Q_785: [ 50  16 -87 -48  58 -19   6 -31 -17 -49 -35  -8 -17 -77  12  38 -31   4
  15  43  16 106  10  79 -35]
Q_196: [  86  -29  -27   -4   39    2  -56   37  -38   18   15   -5  -18  -76
   12   27  -23   11   41   -9 -105   75  -31   47  -89]
Q_768: [ 50  10  79 -77   4  43 -49 106  38 -48  16   6  58  16  16  -8 -31 -31
  16 -35  15 -17 -17 -36 -19]
Q_82: [-29 -18  86  48 -44  28  -9  43   8  44  24   5   9  53   6 -28  28  -1
  -3 -40  22 -95 -15 -64  20]
Q_486: [ 64 -16 -71 -36  43 -24 -34 -12 -30 -10  15  -3  15 -69   7  30 -30   1
  25  21 -85 102  15  60 -68]
Q_38: [ 50  16 -87 -48  58 -19   6 -31 -17   7 -35  -8 -17 -77  12 -17 -31   4
  15 -44   7  15   8   7 -93]
Q_820: [-83  47 -40 -27 -16 -37  58 -80  38 -43 -23  16  11  60 -13 -16   4 -15
 -49  43 100 -16  -2 -18  85]
Q_554: [-83  26  11   1 -38 -21  41 -43  32 -10  -1  15  18  81 -15 -24  20 -11
 -41  14  87 -59  -4 -45  79]
Q_332: [-16 -23  78  49 -38  35 -10  46   6  39  17  -3   4  36  -4 -22  25   2
   3 -45  20 -84 -11 -49  13]
Q_969: [  75  -59   47   36   -3   25  -81   81  -40   71   49   -4   -7  -35
    9    5    0   14   49  -53 -120    8    3   -7  -92]
places Q_38: [7]  10 21 24
places Q_486: [15]  11 13 23
perm: [-87 -77 -49 -48 -35 -35 -31 -31 -19 -17 -17  -8   4   6  10  12  15  16
  16  38  43  50  58  79 106]  Q_785
places Q_768: [16]  11 14 15 19
find: [ 64 -16 -71 -36  43 -24 -34 -12 -30 -10  15  -3  15 -69   7  30 -30   1
  25  21 -85 102  15  60 -68]  Q_486
find: [-83  26  11   1 -38 -21  41 -43  32 -10  -1  15  18  81 -15 -24  20 -11
 -41  14  87 -59  -4 -45  79]  Q_554

Q_620: [ -29   -4   21  -73  -14 -105]
Q_315: [ 23  -3  -4 -21  -7   4]
Q_932: [  3 -36  39 -44 -36  23]
Q_274: [-33 -25  35  41  -7  44]
Q_732: [  -1   14   -1 -105  -18   -1]
Q_280: [  5  -5  34 -41  24 -43]
Q_927: [ 41 -20  24 -60 -31 -16]
Q_249: [ 42  37 -63  18 -54 -80]
Q_999: [  59   -4   21  -73  -14 -105]
Q_724: [  9  -3  19  -2 -21  14]
Q_81: [ 105   41  -81   15  -39 -116]
common Q_927 Q_274:   [41]
places Q_732: [-105]  4
common Q_620 Q_732:   [-105]

Q_961: [  3  -9  29  52  10  -6 -40   7 -11]
Q_977: [ -1  -7  29 -14 -10  33 -37 -10 -27]
Q_157: [ 11  11 -63 -14  -2  21  76  12  -3]
Q_772: [ 26  20 -89   6  47  22  91  23   6]
perm: [-63 -14  -3  -2  11  11  12  21  76]  Q_157
places Q_977: [29]  3

Q_469: [ 39 -20 -15  19  29  26 -29  11 -18  17  13  11 -31 -23  27   4 -19  23
  24 -44  -4 -13  29 -39  39  28  46  15 -13  21 -35 -47 -10 -19  64  16
  16 -35 -12  -8 -17 -23 -47]
Q_578: [ 34 -38  -1  37  25  58 -40  32  11 -15 -36  -4 -14   7  41   0 -23 -14
  24 -36 -12 -38  17 -35  39  27  38  38 -10  20 -37 -59  -4   7  33  39
  -3 -21 -32   2 -49  -8 -44]
Q_965: [ 30 -19 -10  17  26  25 -27  13 -14  12   7   5 -29 -15  26   4 -26  16
  24 -35  -3 -11  27 -30  30  24  35  12 -11  19 -31 -38  -7 -11  50  15
  13 -31 -15  -7 -17 -18 -48]
Q_811: [ 55  14  -8  17  44  40 -42  21 -17  23   7   6 -38 -17  27  -9 -18  12
  39 -53  -9 -30  22 -56  59  27  57  41  -7  27 -44 -51   2 -20  14  18
  14  14 -17  -2 -23 -28 -36]
Q_598: [ 48 -40   2  24  34  54 -55  30 -10   8 -30   2 -24 -14  39  -4 -27   1
  24 -50  -9 -29  23 -43  47  32  44  42 -14  29 -48 -63  -5 -15  66  36
  17 -31 -29  -5 -47 -20 -49]
Q_377: [ 16 -14   0   5  11  16 -20  10  -5   4 -10   3  -8  -6  13  -2 -11   3
   7 -19  -3  -7   8 -17  16  11  14  13  -5   9 -16 -20  -3  -8  26  12
   6 -11  -9  -3 -15  -8 -19]
Q_440: [ 55 -15 -11  10  46  27 -40  13 -31  36  24   9 -41 -29  23  -6 -16  26
  40 -54  -3 -17  31 -50  53  28  55  28  -9  29 -44 -45   0 -28  86   9
  26 -50 -12  -8 -11 -34 -32]
Q_466: [ 30 -19 -10  17  26  25 -27  13 -14  12   7   5 -22 -15  26   4 -17  16
  24 -35  -3 -11  27 -30  30  24  35  12 -11  19 -31 -38  -7 -11  50 -51
  13 -31 -15  -7 -17 -18 -35]
Q_459: [-51  20 -46  -8 -44  15 -25  13 -12 -22  44 -11  37 -33  26  32  10  57
  28 -43 -29   9  76  -3  31   3   8 -23 -22  -6  54 -10 -53  23  21 -39
  22 -10 -12  57 -22  -8  25]
Q_357: [ 48 -40   2  24   0  54 -55  30 -10   8 -30   2 -24 -14  39  -4 -27   1
 -50 -50  -9 -29  23 -43  47  32  44  42 -14  29 -48 -63  -5 -15  66  30
 -50 -50 -23   0 -41 -43   0]
Q_885: [ 54 -12 -11   9  44  28 -33  13 -22  31  22   9 -43 -22  21  -8 -12  20
  37 -51  -6 -23  23 -53  57  26  57  32  -8  25 -39 -44   3 -25  76   8
  15 -46 -10  -3 -10 -29 -22]
places Q_357: [0]  5 40 43
places Q_811: [14]  2 35 37 38
perm: [-48 -38 -35 -31 -31 -30 -29 -27 -26 -19 -18 -17 -15 -15 -14 -11 -11 -11
 -10  -7  -7  -3   4   5   7  12  12  13  13  15  16  17  19  24  24  25
  26  26  27  30  30  35  50]  Q_965
find: [ 54 -12 -11   9  44  28 -33  13 -22  31  22   9 -43 -22  21  -8 -12  20
  37 -51  -6 -23  23 -53  57  26  57  32  -8  25 -39 -44   3 -25  76   8
  15 -46 -10  -3 -10 -29 -22]  Q_885
perm: [-33 -10   9   8 -53  20  -3 -22  54 -22 -12  57  28  37 -51  57   9  -8
 -10  32 -39 -43  15  13 -29 -44 -12  76 -22   3  21  31  -8  26 -11 -46
 -23  23  -6  25  22  44 -25]  Q_885
places Q_357: [-50]  19 20 37 38

Q_465: [  94  -72 -118   28   61  -44   52   -6   85]
Q_993: [  28  -44   85 -119  -72   61   -6  -45   94]
Q_553: [ 94  52 -44  28  61 -44  52  -6 -44]
perm: [-118  -72  -44   -6   28   52   61   85   94]  Q_465
perm: [  28   85 -118  -72   61   94  -44   -6   52]  Q_465
perm: [  85   -6   52  -44   61   28 -118  -72   94]  Q_465
places Q_553: [-44]  3 6 9
perm: [-44 -44 -44  -6  28  52  52  61  94]  Q_553

Q_529: [ 13 -97 -96  -6  13 -97 -26   9  13 -97  -2 -17  74   6  -2]
Q_957: [ -1  -1  11  -9   7   2   4 -15  -2   4   4  -6   4  -3  -6]
Q_979: [ -3 -29   6  -8   3  11  -1   5  -4   1   2   5  23  -3 -16]
Q_233: [ -1 -21  -2  -9  12   1  -7  -5  -5  -3  -1  31  10  -9 -13]
Q_160: [  2 -34  -7   6  -2 -46  54 -35  19  -1   2 -40  24  14  27]
Q_414: [  0   0 -18  13  -6 -59 -38 -36   0  -2 -17 -21   4  -5  33]
Q_674: [ -5  -1  -7  -5  10  -9  -1 -13  31  -1  -9 -21  12  -2  -2]
Q_774: [ -7  36  -5  -4   1 -10  51   0   9   3  -7 -33 -18  -3   8]
Q_624: [ -8 -97   5  -6 -13   1 -26   9  13  -3  -1 -17  74   6  -2]
Q_319: [  0 -20  -4   2 -12   8 -13   4 -12   3   0  -9 -12 -12 -11]
Q_441: [ -9  -9  -5  10  -3  -2  -7   1 -13  12  31   0 -21  -1  -5]
perm: [-13  -9  10  31  -1  -3  -5  -5  -7   1  12  -9  -2 -21  -1]  Q_233
places Q_529: [-97]  2 6 10
places Q_233: [-9]  4 14
places Q_957: [-2]  9
places Q_319: [-12]  5 9 13 14
perm: [ -7  -9  31  -1  10  -1 -21 -13  -5   1  -5  -3  12  -2  -9]  Q_233
find: [ -1  -1  11  -9   7   2   4 -15  -2   4   4  -6   4  -3  -6]  Q_957

Q_208: [ 38 -35  -8 -20   4  35 -40]
Q_65: [ 70  -4 -34 -28  25 -21 -22]
Q_478: [  38  -35   -8   -3   32 -102   52]
Q_54: [-62  42  65  92  20  40 -20]
Q_312: [-62 -34 -35  92  32  16  17]
Q_795: [  -7   70  -46  -15   29 -106   52]
common Q_65 Q_312:   [-34]
common Q_795 Q_65:   [70]
find: [  38  -35   -8   -3   32 -102   52]  Q_478

Q_296: [-26 -69 -49 -52  -2  57 -19 -23  95 -73  -1 -33 -25  34 -10  -5 -15  16
 -11]
Q_714: [ 51  -2  23  30  -8 -10  18  -6  26  -9  19   4  -6 -14  31 -35  12 -57
   4]
Q_804: [ 31  46 -38  52 -10  21 -19 -39 -13   4  26  37  -6  -3 -74 -65 -36  48
 -47]
Q_179: [ 49   0 -14 -15 -27 -36   6  50 -87  10 -25  23 -17 -12  12 -56  16  -9
 -19]
Q_984: [-36  61 -13  -6  80 -19  56  -5  24  -7 -13   9 -59 -21  56 -11 -24 -45
 -23]
Q_742: [ 47 -22 -57 -58   6  47  41  19  39   0 -36  39  -3  36  11 -62 -12   8
  -2]
Q_436: [-34  -4  34 -20 -37  13  12  68  16  20  14   6 -31 -33 -67   1  39 -14
  26]
Q_262: [ 47  36   8 -12  19 -58   6  11 -25  30  41  39  39 -22 -36 -10 -62   0
 -12]
Q_580: [ 47  36   8 -12  19 -58   6  11 -58  -3  41  39  39 -22 -36  -2 -62   0
  47]
Q_954: [-26  32  -6   1 -33 -47  39  32 -60  44 -71 -29   4 -97  40 -29  -8  -4
 -31]
places Q_580: [-58]  6 9
find: [ 47  36   8 -12  19 -58   6  11 -25  30  41  39  39 -22 -36 -10 -62   0
 -12]  Q_262
perm: [ 47   0 -62  -2 -36 -22  39  39  41  -3 -58  11   6 -58  19 -12   8  36
  47]  Q_580
common Q_742 Q_984:   [-36]
common Q_580 Q_954:   [39]

